Small tables with named rows and columns. After each table, cells are looked up by row and column.

gebege =
        lil  vano  bub  gobup  bofugot  somus
ramu    124    46   71    177      114     49
masel    85   213  140    146       31    219
fop      71    17   19     41        3     75
bati     89   123  200    123       60    196
bivisi  158   177  158     90       91    166
mol      71    82  158     96       83    133

What is the somus of ramu in gebege? 49
What is the bub of fop in gebege? 19
What is the somus of bati in gebege? 196
What is the vano of fop in gebege? 17
What is the lil of mol in gebege? 71
What is the bofugot of fop in gebege? 3
What is the bofugot of ramu in gebege? 114

nabatim =
	fogis	tezen	bomul	nazoz
vis	-0.1	-0.2	0.1	0.3
vureke	-0.7	-0.4	0.7	-0.9
gegep	-0.3	0.1	-0.5	-0.2
tipeto	-0.5	-0.1	-0.5	-0.5
goti	0.1	0.0	0.6	0.4
tuk	-0.1	0.1	0.0	0.4
mef	-0.3	-0.5	0.2	-0.2
lelag	-0.1	0.0	0.6	0.0
lovive	-0.7	-0.5	0.3	-0.7
pudaka	0.1	-0.3	0.1	0.3

nazoz of gegep is -0.2
tezen of mef is -0.5
bomul of tuk is 0.0
fogis of pudaka is 0.1
tezen of pudaka is -0.3
bomul of mef is 0.2
fogis of lelag is -0.1
Row with the largest bomul: vureke

vaviniv.tsv
	bupil	fizim	zis	bam	vop	mizone
tof	499	637	444	580	469	621
nuf	531	627	492	596	510	616
nadakog	557	750	511	245	549	740

mizone of nadakog is 740
mizone of tof is 621
fizim of nadakog is 750
zis of tof is 444
zis of nadakog is 511
fizim of nuf is 627
bam of nadakog is 245
vop of nadakog is 549
bupil of tof is 499
zis of nuf is 492
mizone of nuf is 616
bam of nuf is 596
vop of nuf is 510
vop of tof is 469
fizim of tof is 637
bupil of nadakog is 557

gan.tsv
	mebaf	sakiva	dufar	sar	mutemu	toluge	dupo	pirazit	rem
depemo	-377	62	602	465	129	803	396	63	-463
disum	-501	-201	124	408	814	763	-206	226	-217
vose	-110	39	-178	10	796	-157	-413	-269	-172
gizafu	-240	182	-129	308	151	-169	405	62	87
dozavo	251	-526	618	-238	-489	-228	52	-62	164
zik	-8	118	-157	371	264	-506	-745	48	435
tinobav	-176	660	524	639	-15	-258	414	253	-150
butolez	-288	595	-270	161	553	-181	615	692	-91
dum	163	142	-255	-784	-243	-140	-86	778	235
fova	449	44	256	-144	7	414	560	-24	68
vup	-511	287	532	117	-146	-384	-107	-79	-820
mik	-337	153	245	210	171	-464	-611	52	-430
tig	561	38	-66	120	-188	-285	265	-22	608

mik, dupo -> -611
depemo, rem -> -463
dum, sakiva -> 142
dozavo, pirazit -> -62
tinobav, mutemu -> -15
zik, dufar -> -157
zik, mutemu -> 264
butolez, sar -> 161
dozavo, sakiva -> -526

runit:
	vap	dematu	dibo	zusevo	kir	dirog	pep	legipe	ful
gukulo	545	367	548	658	424	646	223	751	747
tum	555	333	469	350	244	282	676	738	661
tiv	526	232	251	615	746	304	503	359	476

pep of gukulo: 223
dematu of tiv: 232
zusevo of tum: 350
vap of tum: 555
legipe of gukulo: 751
vap of gukulo: 545
dematu of tum: 333
kir of tiv: 746
dirog of tiv: 304
pep of tum: 676
ful of tum: 661
kir of tum: 244
dirog of tum: 282
ful of tiv: 476
dematu of gukulo: 367
zusevo of gukulo: 658

viz =
	miv	vuv	kagenit
tapo	-582	1680	8244
suvufi	865	4071	8419
noba	-1753	-784	6511
sato	606	4332	9737
nagi	1202	4137	9119
kolur	5615	-3024	1306
gizane	-3221	-1670	1990
lumi	-1635	-326	4058
gamad	-7651	-3383	7649
muko	-2773	-1851	6744

kagenit of sato is 9737
kagenit of noba is 6511
miv of nagi is 1202
vuv of noba is -784
vuv of nagi is 4137
miv of gizane is -3221
miv of suvufi is 865
vuv of lumi is -326
kagenit of gamad is 7649
vuv of tapo is 1680
vuv of gamad is -3383
kagenit of gizane is 1990
miv of gamad is -7651
miv of lumi is -1635
miv of noba is -1753
kagenit of suvufi is 8419
kagenit of lumi is 4058
vuv of muko is -1851
miv of muko is -2773
vuv of suvufi is 4071

Table pifabug
|  | ker | melape | zuda | bav | siko | gim | pem |
|---|---|---|---|---|---|---|---|
| nesi | 642 | 350 | 256 | 813 | 500 | 227 | 319 |
| tur | 670 | 359 | 311 | 759 | 554 | 79 | 230 |
| rizemoz | 684 | 379 | 274 | 886 | 635 | 160 | 466 |
| fozi | 698 | 340 | 237 | 886 | 554 | 200 | 436 |
| lutosi | 726 | 417 | 329 | 795 | 716 | 214 | 436 |
| feleg | 684 | 340 | 201 | 886 | 527 | 173 | 377 |
| gikif | 557 | 340 | 164 | 704 | 608 | 146 | 377 |
| fek | 698 | 427 | 347 | 777 | 797 | 187 | 436 |
| pigizop | 670 | 388 | 292 | 777 | 554 | 133 | 171 |

feleg, ker => 684
fozi, zuda => 237
lutosi, ker => 726
feleg, melape => 340
pigizop, siko => 554
lutosi, bav => 795
rizemoz, zuda => 274
fozi, siko => 554
fek, bav => 777
fek, pem => 436
tur, gim => 79
pigizop, bav => 777
lutosi, siko => 716
fozi, bav => 886

